Named turns come first, each shown by rows before and after it. Which turns, in which order, take the first row of each pair that follows to the second? Write the first one first, as in the answered first pair.
doko (before -> after):
[ 23 -11 -20 -32 -20  -5 -24  -9  -8 -16  12  -5   1  26   6   6  -3   9
  38  -2   6 -30   3  33 -28 -10 -15  13  12  20 -11 -26  10  36  -6 -14
  20   7   1 -23 -15] -> [ 22   3 -10 -20  -6  -6 -26 -13   1 -22  28  -8  -9  41  11   6   1  29
  25  -4  -5 -33  16  16 -24  -5 -22  -8  13  28  -2 -12   8  43 -15  -4
   6  16  -4 -21 -13]
[ -1  12   9  -3  17   6   5  -5  -6   8 -11  14 -10   1 -23 -18  -8   4
 -18   0  20  -3 -25   2 -19 -20  -2  -4 -16  16  -6  -1  -1 -16 -10 -10
 -27 -18  -6  -9  12] -> [  2  16  12   6  20   4   7  -3   0   6  -7  10 -14  -1 -25 -20  -1  12
 -24  -3  17  -6 -17  -8 -16 -13   3  -6 -14  16   2   6   0 -17 -13  -4
 -31 -10  -8 -13  17]
[  5   2 -11  32   5 -13  10  11  23   9 -20  -3   7 -21  13   2  10  -8
   3   3   9  15   0   8   5  -5  25 -10 -12 -29 -17   7  -4   8   3  22
  16   1   3  16  -1] -> [ -2   0 -11  23   5  -9   4   7  13   9 -23  -1   8 -10  13   4   0 -17
  10   6  14  20  -7  21   2 -14  13 -12 -12 -28 -25   0  -9  13   4  15
  16 -12   8  25  -4]
Rafim (before -> after):
[  5  -9 -20  -4 -18 -14  18  11  24  -1  12  11 -22 -21  -5 -12   6   0
  -7   9  32   3   9 -12 -13   2   9  -5  16   5 -15 -20  13  32  11  -3
  -7   7  -7   0  28] -> [  9  -4 -16 -18 -15 -15  14  13  13   4   7  10 -19 -22  -9 -23  13  -3
 -11  12  22   1   3 -24 -21   3  14   9   9  17  -9 -12  12  25  12  -3
 -16  14  -7  -6  26]
[-43   6  -1  20   4  38  10  -8   2  -9 -32  23  -5  -1  10   5 -21  -5
   7 -18  40 -11 -17  32 -14 -14 -10  -9 -11 -10 -31 -19 -10 -21 -12 -11
  -8 -11   7   4  32] -> [-33   8  -3  38   0  32  23  -1  31 -20  -6  12 -19  -7  12  11  -8  27
 -11 -29  33 -26  12   7   2  14 -10 -14   6 -11  -5 -10   2 -16 -18  -2
   0  17  -4  -9  44]
[  4   4  11   1   5   0  -6   1  -1  -6  14   0   1   6   7  -8  17  13
 -10   1   2  -2  18 -17   8  22   8  -9  -5   9   5  23   1 -11  -7   6
 -12  22   6   4  10] -> [  0   6  11 -17   8   3 -16  -4 -21   2  -3   5  10   6   6 -15  12  -7
   1  10   3   5   0  -7  -6   6  11  -1 -17  15  -6  21  -5 -16  -4   0
 -22   8  11   8   3]
basun (before -> after):
[  0  35  -8 -10   4  -1  12 -17  -4 -20   5  20  -3   6   7  -4  13   0
  16  -6 -49 -17  37 -15   8 -12 -12 -12  -7  33   2  12 -21  13  -5  -4
  -1 -10  15  13 -26] -> [  4  30 -15  -8  -3   1  23 -12   8 -24  10  22 -12   1  -6  -4  11  15
   4 -13 -34 -28  43 -19  15  -7 -18 -10   2  36  10   6 -13  13  -7 -10
   5  -6   6  -1 -13]
[-15   8  26   0  -3 -24  15 -18   2  -3  16 -10 -12  22 -19  16 -12  -5
  -9 -15  23  11   6  -3  -6  -1   1   0  37   9   0  -6   4  25  -1  -7
 -10 -25  26 -18  24] -> [ -6  10  25  16  -4 -30  22 -10  11   8   2 -15  -5  -7 -21  12   9  -6
 -11 -19  16  10  10 -12  -5  10  32  15  31  -5   6   3   5  14   6   4
  -3  -7  23 -26  23]
[ 12  16  12  27  16  -7  -6   3   9   9   0  -5  14 -15  15   1  29  -2
 -13   2 -31  -4   1 -21   8  17  45   0  -9 -13  15  28  -1 -13   5  23
  -7  25  -1   2  -1] -> [ -9  14  18  -2  23   7 -31 -13 -17  -4  15  -1   8  40  25   9  -9 -12
   1  14 -28   7  -8   0   0  -5  -8 -25  -8  10  -3  19 -12   6  -7   7
 -22  -9  12  28  -9]
[  1 -13   7  -7  42  -2  19  21  -4   5  25  25 -29  11 -14  -9 -25 -13
 -20  16  15  13   0   9 -31 -26  -8 -36  -3  39  -2  11   1   4  -5 -23
 -14 -19 -12 -29 -17] -> [ 16 -13   3   9  38  -7  36  32  12  13  16  24 -25 -22 -22 -13  -4  -6
 -29   8  15   4   7  -5 -25 -13  22 -20  -1  25  11  17   9  -8   1 -14
  -3   3 -21 -48 -12]
gadif (before -> after):
[  0   8   7   4  11   0  -7   0 -10   1  -4   3   0   2  -6  -7  -1  -1
  -9   2  -7  -2 -11  -6  -7 -10   2 -12  -6   8  -3   6  -6  -5  -8  -1
 -13   0   6   4  -6] -> [  4  -2  -2  17  -1   1   2   7   3   3 -11   1   6 -20  -6   0   4  -6
   0  -1   3  -2  -7   5   2  -1  14  -4   1 -12  -5  -3  -1  -5  -1  -3
  10   4   5  -1  -5]
[ 20  42  18  48  20  -6  39  19  -2  15   3 -12  -3 -36  47  -4  29  -3
 -10  -4  -7   9   5 -10  26  24  24 -52 -21 -40 -14  27  -8  -6 -20  15
 -16   0 -12  -2 -11] -> [ 22  41  17  41  16  -8  35  18   0   6  21 -19 -10 -26  51  -1  31   5
 -14  -5 -19   2  19 -24  31  38  14 -48 -12 -30  -1  30  -3  -1 -22  14
 -14  12 -16  -3  -7]
[  7  -6  -1   4  -6 -22  -2  -2   6 -14  24  -5   2  12  -5 -17  -3   7
  -6  -5 -22 -14  15 -17   9  14 -18  18  14  28  11   7  -5   6  21  17
 -10   6  -3  -7  -2] -> [ -4  10   6  13  13 -18  -3  -8  -8   2  -8  13  12   6 -11 -26  -6  -9
   0   1  -5  -1 -13   4  -8 -21  -4   6  -8  21 -16   6 -19  -4  21  19
 -27 -22   3  -3  -9]
[ -7  -4  -7  10 -13   2  11   3   0 -16  31   1   3  11   5  -2   0   8
 -19 -11 -18   0   5 -12   4  -4 -11  -4  16 -14 -14   9  15  30 -18  25
  -3 -19  -5  -8  -5] -> [-10   2  -3  14  -2   6  11  -1  -7 -10  15   9   9   9   2  -5  -3   0
 -17  -8 -10   6 -12  -2  -5 -22  -4 -10   6 -15 -27   7   7  26 -18  26
 -11 -34  -1  -5  -8]
Pairs:
(two turns a pair)
[  4  -9  17  21  19 -11   5   4  21   0  17 -12   4  19  11  -9  -2   9
  -7  -6  -5  -9  25   3   7   1  -6 -23  -2   3  -3  17   7   6  -5  12
 -11  13   7  14  14] -> [ 14 -15  12   0  12 -15   7  10   6  16  -5 -11  16  -7  -1 -24  12  -8
  -5  -2 -13 -12   8  -6  -6   2  20  21 -13   7   1  18  10 -12   6   6
  -8  22   2  -1  10]
Rafim, doko
[ -1  -6 -10  14   1  -5   3  -7   2   2  -3  -1   8  -8  15  10   5 -14
  17   7  -8  13  -4  30   7  -1  11  12   4 -14 -13 -12  -3   2   0  -7
  23  -8   7  18  -3] -> [  1 -11 -16  10  -7  -7   5  -6   7  -2   3  -5   5 -10  14  15   4 -10
  17   4  -7   9   0  27  11   5   3  14  10 -12  -6 -14   1   5   0 -11
  31  -3   6  15   1]
Rafim, doko
[-17   4  -8  18  -9  -8  -3 -11   3 -22  35  -2  -8   2  10  25 -27  15
  14 -13  12  -4  15   7  33  18 -19 -36  12 -29   4 -13   6  26  -1 -10
  11  10  11  26  12] -> [ -7  -9 -20  14 -25 -10  10  -3   5 -11  14  -1   2 -31   1  23 -13   3
  23 -16  15  -9   7  11  33  25   5  -3  10 -42   7 -22  14  14  12 -14
  32  21   6  12  14]
doko, doko
[ -9   7  18 -29  -3  -2 -27 -12 -27   5  -2  -1   7  27   5 -20 -11 -23
   2   4 -31   5 -22  -8 -25 -13 -13  -3  -7  21 -13   8 -10   3   3   4
 -20 -18  16  20 -19] -> [  9 -19  -1 -25 -38  -9 -12   3   2  -8  23 -20   4   6  13  -2   1 -10
   6  -9 -35  -9  13 -16   5  31 -12  23  24   4  13  -1  11  12  10  -1
  26  19   6  11  -6]
gadif, gadif
[  8 -17 -16   8   2 -17   8  13  -8  15  -6 -27  -3 -33 -20 -10  11   6
  -9   1   6 -16  -3  -9  -5   5 -18   7   4 -14   3   3   9   5  22   5
  15  25   6 -34 -13] -> [  6 -16 -11   1   4 -18 -10   7 -22  13  -3 -34   8 -22   0  -8   8 -11
  10  10 -18  -4  -4  -4  -8  10 -20   6  -3 -17  -3   8   1  11  25   9
  13  23  20 -12 -25]
basun, gadif
[-11 -13 -27  -2 -23  -2   1   8  11 -13  12  -8  10  -5   3  19 -18  -4
  13   7   3  -5  21  18   5   2 -24   6  31 -12   4 -19  11   8   1 -17
  42  -7  -7   1 -18] -> [-13  11  -5 -21   4  -5 -21   1  -8 -16  27 -13   6  25   9   3 -12   7
  -7  12 -34  -8  24 -22 -11   1 -28   1  14  22  18  14   1   4 -10  -4
  -2   1  -6   6 -29]
basun, gadif
[  8  -8  13 -28  -9   7  -3   2 -11   4  13  -2  11  26   5   2   8   2
 -10  10 -18   2 -14 -21 -12  -7 -25  18  -3  11   6  -2  -9   4   2 -10
  -7  -6   3 -14  10] -> [ 13  -8  11 -24 -11   4   3   7  -7   7   9  -2  13  12   1   1  17   4
 -13   8 -21  -2 -10 -27 -10   1 -13  28  -3   5  13   0  -6  -2   6  -7
  -3   4  -1 -23  11]
doko, doko
[ 14  15   6   8  -2  -7  15   1   5   3  -7  -4   3 -31 -11  -3  17   3
 -10  -4  -4 -25  -4 -31 -18   8  30  28  -2  -2  11  18   5  -8  -4  12
 -12  34  -8 -26  -1] -> [ 12 -11  -7 -30 -30  -4   6   1 -11  -5   4  -9   4 -16  -9   6  -1 -12
   9  -1  -4 -25  -3 -17 -14  15  -1  51  11   8  11  -1  12   0  -1 -10
  10  29  -4 -17   0]
doko, gadif
[  1  -1   3  11   4   0  -9  -8  -8   7  -9  10   8   4   7   2  -5  -5
  11  10   1   9  -8  15   3 -13   6   0  -7 -12  -2   5 -10   1   9   1
   4  -9   6   2  -9] -> [  1  -9  -5   5  -6   3   0  -4   4  -1   6   9  -4  10   0   7 -12   9
   3   5  15   0   2  14  12  -8 -15  -3   8  -5   5  -3   1   8   5  -9
  13  -7  -2  -8   2]
basun, gadif
[  3   5   8 -20   9   6 -17  13  -7   7   0  -9  -7   5 -25 -19  10  15
 -21 -23  -3 -17  -6 -37  -5 -32  -5  17  -8  25  -3  15   3 -20   5  -6
 -19  -3  -2   3  -2] -> [ -6   1   2  -9   8  14 -15   8  -8  12 -19   0   0   2 -22  -9  -2  -2
  -4 -20  20  -6 -22   1  -6 -50  -5   3 -11   5 -29  -2  -4 -17   8 -12
  -9 -29   6  14  -4]
gadif, doko
[  1  -4  -5 -14 -13  -5   0   2 -15  13 -21   0  11 -11  -2  -5   6 -15
  12   7  -6   4 -15   2  -6  -3  13  15  -8  -4  -9 -10  -4  -5   8  -5
   7  -8   0  -2  -7] -> [ -3  -2  -5  -9 -13  -2  12   2   3  -1   2   5 -11   4 -16  -1  -5  16
 -11   1  16 -10   0  -7   4  -5 -18  -7  10  12  -1 -15   2   3  -5 -12
   4 -11 -12 -16  10]
doko, basun
[-12  24  29  36  22 -19 -21  -9  -2 -18  28 -16  -5  21   9  29   8  17
  15 -10 -18 -11  26  -8  24  -5 -18 -46 -14 -10  -5 -11 -24  12  -9  33
  -3  -2  16   5   0] -> [  7   3   7  34  -6 -25   9   9  16  -2   9 -17   0 -35 -15  26  30  14
  11 -20   2 -25  28 -11  34  13  16   2  -2 -28   9 -27  -5  -7   6  24
  32  21   1 -31  16]
basun, doko
